[104 124  47 102 138 127  66] = (177)
[139 122 110 126 173 166 159] = (194)
[134 100 101 147 111 102  74] = (55)
[124 149 147  98 100 128 148] = (40)
[116 122 113 146  87 154 106] = (41)
[131 106 100 154 135 115  86] = (33)
[121 146 208 139 125 144 151] = (22)
[108 119  78 101  93 167 151] = (31)
[107 132  91  81  96 119 110] = (49)
[ 98 130 186 166 129 188 103] = (25)
which: [108 119  78 101] => (31)
which: [121 146 208 139] => (22)

[113 129 141 123 125 124 128 145 127 116  70  76 129 146 117  60 122 220
 138 102 134] = (23)
[ 76 129 148 117  60 122 220 127 128 126 128 130 127 125 127 127 127 127
 128 125 128] = (91)
[141 128 129 133 132 132 131 210 131 148 117  28 149 163 160 106 116 175
 114 135 134] = (19)
[127 128 128 128 128 128 127 122 128 128 125 126 126 127 125 128 127 126
 128 125 128] = (67)
[129 141 123 125 124 128 145 127 116  70  79 129 126 138 125 128 127 126
 128 125 128] = (59)
which: [129 126] => (59)
which: [ 76 129 148 117  60 122 220 127 128 126 128 130 127 125 127 127 127 127
 128 125 128] => (91)
which: [117  60 122 220 127 128 126] => (91)
which: [129 141 123 125 124 128 145 127 116  70  76 129] => (23)
which: [ 76 129 146 117  60 122 220] => (23)

[131 117 141 111 147 134 141 148 115  84 159 152 119 152 129 171  90 143
  99 115 122 112 109  96 141 119 136 121 143 141 110 155 133 144 128 121
 130 168 130 143 110 128 140 124 134 132 123 113 161 126 160 127 150 144
 134 117 102 136 129 131]  (86)
[122 104 136 129 122 139 120 100 168 139 105 139 161 122 152  90 171 115
 143 129 141  96  99 109 112 102 201 119 104 131 152 115 129 107 156 118
 132  85 140 174 143  87 110 101  95 145 113 116  94 132 104  86 112 144
 143 150  87 101 117 103]  (122)
[131 104 136 129 122 139 120 100 168 139 105 139 161 133 147  89  83 152
 126 125 136 123 193 104  82 102 201 119 104 131 152 115 129 107 156 118
 132  85 140 174 143  87 110 101  95 138 120 141 137 134 108 149 106 116
 152 109 124 119 123 142]  (109)
which: [152 129 171  90 143  99 115 122 112 109  96 141] => (86)
which: [137 134] => (109)
which: [119 136] => (86)
which: [131 104 136 129 122 139 120 100 168 139 105 139 161 133 147  89  83 152
 126 125 136 123 193 104  82 102 201 119 104 131 152 115 129 107 156 118
 132  85 140 174 143  87 110 101  95 138 120 141 137 134 108 149 106 116
 152 109 124 119 123 142] => (109)
which: [117 141 111] => (86)
which: [139 161 122 152  90 171 115 143 129 141  96] => (122)

[125 124 128 211 126 121 126 117 119 124] -> (5)
[135 125 136 102 126 145 131 130 107 129] -> (121)
[118 134 131 123 126 118 120 123 124 131] -> (29)
[118 134 131 102 126 118 120 123 124 131] -> (17)
which: [131 130] => (121)
which: [131 123 126 118 120 123] => (29)
which: [136 102 126 145 131] => (121)
which: [126 121] => (5)
which: [125 124 128 211 126] => (5)
which: [125 136] => (121)

[ 80  92 169 144 209 178]  (18)
[114 155 162 178 209 144]  (6)
[110 109 169 138 169 167]  (129)
[122  61 188 107 174 178]  (39)
[105 134 149 168 168 137]  (133)
which: [209 178] => (18)
which: [114 155] => (6)
which: [144 209 178] => (18)
which: [188 107 174 178] => (39)

[189  50  87 150 158] : (77)
[237 127 142 175 158] : (62)
[142  91 166 124  55] : (48)
which: [142 175] => (62)
which: [142  91 166] => (48)

[128 226 132 129 137 115 111 141 126 143 100 125 142 141 100 212 118 130
  80] = (128)
[128 130 136 127 133 136 138  98 118 102 140 126 121 128 136 138  99 153
 159] = (82)
[101 166 104  94 132 149 157 107 128 107 138 121 122 113  99 181 149 116
 110] = (166)
[112 138 140 111 123 133 107 108 134 108 122 119 128 121 118 153 136 114
 174] = (142)
[128 130 136 110 133 136 138  98 118 143 100 125 121 128 136 131 131 117
 105] = (56)
[122  65 113 126 109 144 150  93 123  88 175 133 132 116 150  52 155 113
 145] = (164)
[117 146 128 100 115 137 122 126 133 115 147 115 123 117 131 136 131 128
 142] = (64)
[128 130 136 110 133 136 138  98 118 102 140 126 121 128 136 138  99 153
 159] = (10)
which: [128 136 131 131 117] => (56)
which: [128 226 132 129 137 115 111 141 126 143 100 125 142 141 100 212 118 130
  80] => (128)
which: [128 130 136 127 133 136 138  98 118 102 140 126 121 128 136 138  99 153
 159] => (82)

[144 103 121 101 121 182 130] : (51)
[131 141  78  62  75 107 125] : (61)
[103 121 121 101 144 182 130] : (15)
which: [62 75] => (61)
which: [141  78  62] => (61)
which: [144 103 121 101 121 182 130] => (51)
which: [144 103 121 101 121] => (51)
which: [103 121 121 101] => (15)

[101 123 111 120 146  40 138 136 101 149 118 125 188 129] -> (9)
[116 161 147 117  74  85  76 123 150 115 117 152 146 163] -> (16)
[129 153 114  99  85  74 110 111 141 119 134 100 157 128] -> (65)
which: [111 141] => (65)
which: [74 85] => (16)

[126 118 126 113 120 137 141 160 121 108 133 130 133 143 121 117 106 128
 140 129 129 147]  (58)
[134 126 130 135 156 132 123 139 111 126 152 118 163 129 118 122 157 159
 138 149 137 145]  (79)
[126 118 126 113 120 137 141 160 121 108 133 130 133 143 121 151 106 128
 140 129 129 147]  (100)
[127 119 137 141 133 160 121 120 113 126 108 130 134 143 121 117 107 127
 141 130 130 147]  (2)
[127 120 126 114 121 137 140 160 121 109 134 130 133 144 122 118 106 125
 141 128 130 146]  (26)
[124 130  64  65  93  72 107 143 103  40 132 147 119  95  92 139 115 140
 132 127 100 165]  (54)
which: [126 118 126 113 120 137 141 160 121 108 133 130 133 143 121 151 106 128
 140 129 129 147] => (100)
which: [134 126 130 135 156 132 123 139] => (79)
which: [130 135 156 132 123 139] => (79)
which: [122 118] => (26)

[172 178  95 130 132 145 146  82 128 125  89 128 145  97 118 167 133 101
 149 109 121 115  99 149 143 103 116 172 108 154 126 114 135 136 143 114
  93  94 157  74 171 137 101 128 157  84 133 129 117 141 130 155]  (127)
[142 102 168 172 170 159 147 122  92 117 149 109 128 100 109 143 134 117
 149 135 109 159  85 108 147 160 170 122 113  84 140 130 101 119 129 147
 124 175 134 163  93 123 112 152 142 143 134 112 104 124 146  78]  (99)
[120 108 132 100 170  94 155  82  87 119 157 176 143 101 150 160 120 156
 150  83 142 130 138 149 158 145 147 116 160  92 119 149 100  92 107 122
 131 134 100 112 185 151 138 126 126 110 131 121 119 118 131  90]  (197)
[145 152  52 172 165  76 191 100 236 112 145  49 128 166 145  50 209 186
 150  83 141 158  82 149  77 103 112 172 110 154 231 149  61  84 155 161
 172 175 123  75 133 117 105 181 221  24 100 112 125 196  79  78]  (188)
[109 160 173 124 135 159 146 130  87 113 113 176 153 144 118 167 133 143
 129 127 165 105 138 127 158 136 170  97 111 145 108 129  61  88 143 106
 102 136 100 160 147 117 138 176 108 161 161 177 118 139 119 127]  (180)
[151 171 173 164 112 118 156 127 117 112 149 143 128 134 150 111 115  98
 110  85 147 159 109 115  94 120 112 167 108  84 108 115 104 148 107 161
  93 115 130 163 185 148 206 175 139  24 100 164  88 196 105 155]  (8)
[123 138  79 100 123  92 156 169  87 150  89 148 131 145 139 132 170 125
 148 153  85 147 128  93 153 166 156 107 141  84 136 131 123 116 162 126
 172 165 114 120 147 162 153 154 135 161 161 122 101 149 146 119]  (42)
[151 171 173 164 112 118 156 127 117 112 149 143 128 134 150 111 115  98
 110  85 147 159 109 115  94 120 112 167 108  84 108 136 113 127 139 106
 113 116 128  74  97 117 116 109 108 102 139 127 122 117 122 151]  (68)
[109 102  52 105 112 134 187 169  96 151  91 132 111  98 128 134 150 115
  98 153  96 105  94  93  83 143 112 154 180 103 221 128 122 148 162 130
 148  94 157 117 114 162 206 181 221 116 155 177  88 133  79 125]  (132)
[127 168 163 126 156 122 157 163 169 151  97 102 152 155 128 128 138 144
  98  95 165 115 149  99  94 106 149  97 143 128 116 114 135  84 109 131
 121 121 126  91  93 147 101 109 123 113 158 134 125 117 140 124]  (13)
which: [231 149  61  84 155 161 172 175 123  75 133] => (188)
which: [ 99 149] => (127)
which: [98 95] => (13)
which: [151 171 173 164 112 118 156 127 117 112 149 143 128 134 150 111 115  98
 110  85 147 159 109 115  94 120 112 167 108  84 108 115 104 148 107 161
  93 115 130 163 185 148 206 175 139  24 100 164  88 196 105 155] => (8)
which: [ 97 143] => (13)
which: [123 116 162 126 172 165 114 120] => (42)

[127 154 164 141 103 106 147  95  97 182 105 100 174 154  92 179 178 129
 160 118 151 141 124 140]  (80)
[127 154 147 141  97 103 106 164  95 182 105 100 174 154  92 179 178 129
 160 118 151 136 124 140]  (52)
[127 192 113 186  45 112 157 136 151 198 176  50 179 149  99 137 146  76
 121 240 161 172 168 159]  (63)
[178 131 160 118 151 136 124  95  97 182 105 144 174 133  92 179 178 129
 163 179 154 136 108 184]  (135)
which: [164 141 103 106 147  95  97] => (80)
which: [178 129 160 118 151 136 124] => (52)

[101  99 130 150 110  82  60 111 116 136  69  67  87  61 106 147]  (114)
[153 115 109  84 115  87  68 152 150 173  54  61 108  42 155 177]  (83)
[118 147  79 144 103 211 227 106  97 104 220 212 190 229 120 108]  (36)
[191 168 172  87 155 152 115  68  54  42  84 173 108  61 150 107]  (97)
[143 128 135  97 140  80  99 163 145 155 155  61  54 177  42 108]  (28)
which: [ 54  61 108  42 155 177] => (83)
which: [ 84 115  87  68 152 150 173  54  61 108  42 155] => (83)
which: [150 110  82  60 111 116] => (114)
which: [101  99 130 150 110  82  60 111 116 136] => (114)
which: [118 147  79] => (36)

[158  49 172  16 115 186  92 124 153] : (111)
[ 78 112 120 119 186  92 115 153 124] : (30)
[110 175 168 231 117 187 138 120  82] : (85)
[142 147 190 187 107 190 163 134 122] : (73)
[126 153  16 133 232  72 133 115 163] : (27)
which: [186  92 115 153 124] => (30)
which: [124 153] => (111)
which: [232  72] => (27)
which: [110 175 168 231 117] => (85)
which: [142 147 190 187 107] => (73)
which: [ 78 112 120] => (30)

[143 103 114 112 109 175 154  67  86 115 134 140 126 109 120  94 149 119
 176 114 118 144 100 122 128  99 100 124  97 196 105 139 137  88 104  89
 142  94 103 157 108 105 100 118 149 124] = (113)
[127  77 139 172 127 170  96  79  49  83 171 130 162 137 170 181  78 113
 146 101 182 100 125 142 138 116 131 143 114 152  86 126  90 131 103 206
 174 131 139 113  71 214 159 138 169 127] = (75)
[116 180 144 103 143  82 128 176 186 136  97 109 124 126  95  99 156 142
  96 136  76 144 120 126 125 136 125 127 129  89 166 122 166 130 151 101
  78 131 128 134 167  71 111 129  77 133] = (11)
[ 51 183 190 166 136 109  96 135 140 100 112  83 172 126 102 136 141 116
  97 109  71 142  52 149 139  76 104 151  77 131 163  62 142 142 167 176
 118 159 114  76 136 119  98 115 103 128] = (7)
[127  77 139 172 127 170  96  79  49  83 171 130 162 137 170 181  78 113
 146 101 182 100 125 142 138 116 131 143 114 152  86 126  90 131 103 206
 174 131 139 113  71 145 152 129 184 122] = (98)
[118 107  99 142  94 166 164  92 116 170 127 153 105 116 131 118 148 109
 163 144 145 141 116 119 123  98 121 118 122 192 118 110  98 125 132  90
 180 133 101 108 126 129 102 100 183 116] = (103)
[115  95 120 158 104 176 138  74  80 130 145 141 133 120 144 139 124 107
 162 122 154 129 105 130 130  93 117 130 107 191 104 110  96 123 121 137
 182 131 110 108  99 161 117 112 181 120] = (72)
[142  64 152 135 139 111 111 143 139 113 122 109 145 130 119 132 128 130
 109 121 107 129 110 136 132 121 124 137 117 111 143 113 140 134 140 149
 111 137 131 117 134 123 125 130 107 131] = (118)
[114 134 164 120 132 156 117  74  83  62 133 102 169 113 106 100 143 123
 150  86  79 143  60 139 139  84  85 143  64 173 120 121 165  85 112 137
 108  97 109 152 103 102  97 130 107 131] = (173)
which: [ 51 183 190] => (7)
which: [143  64] => (173)

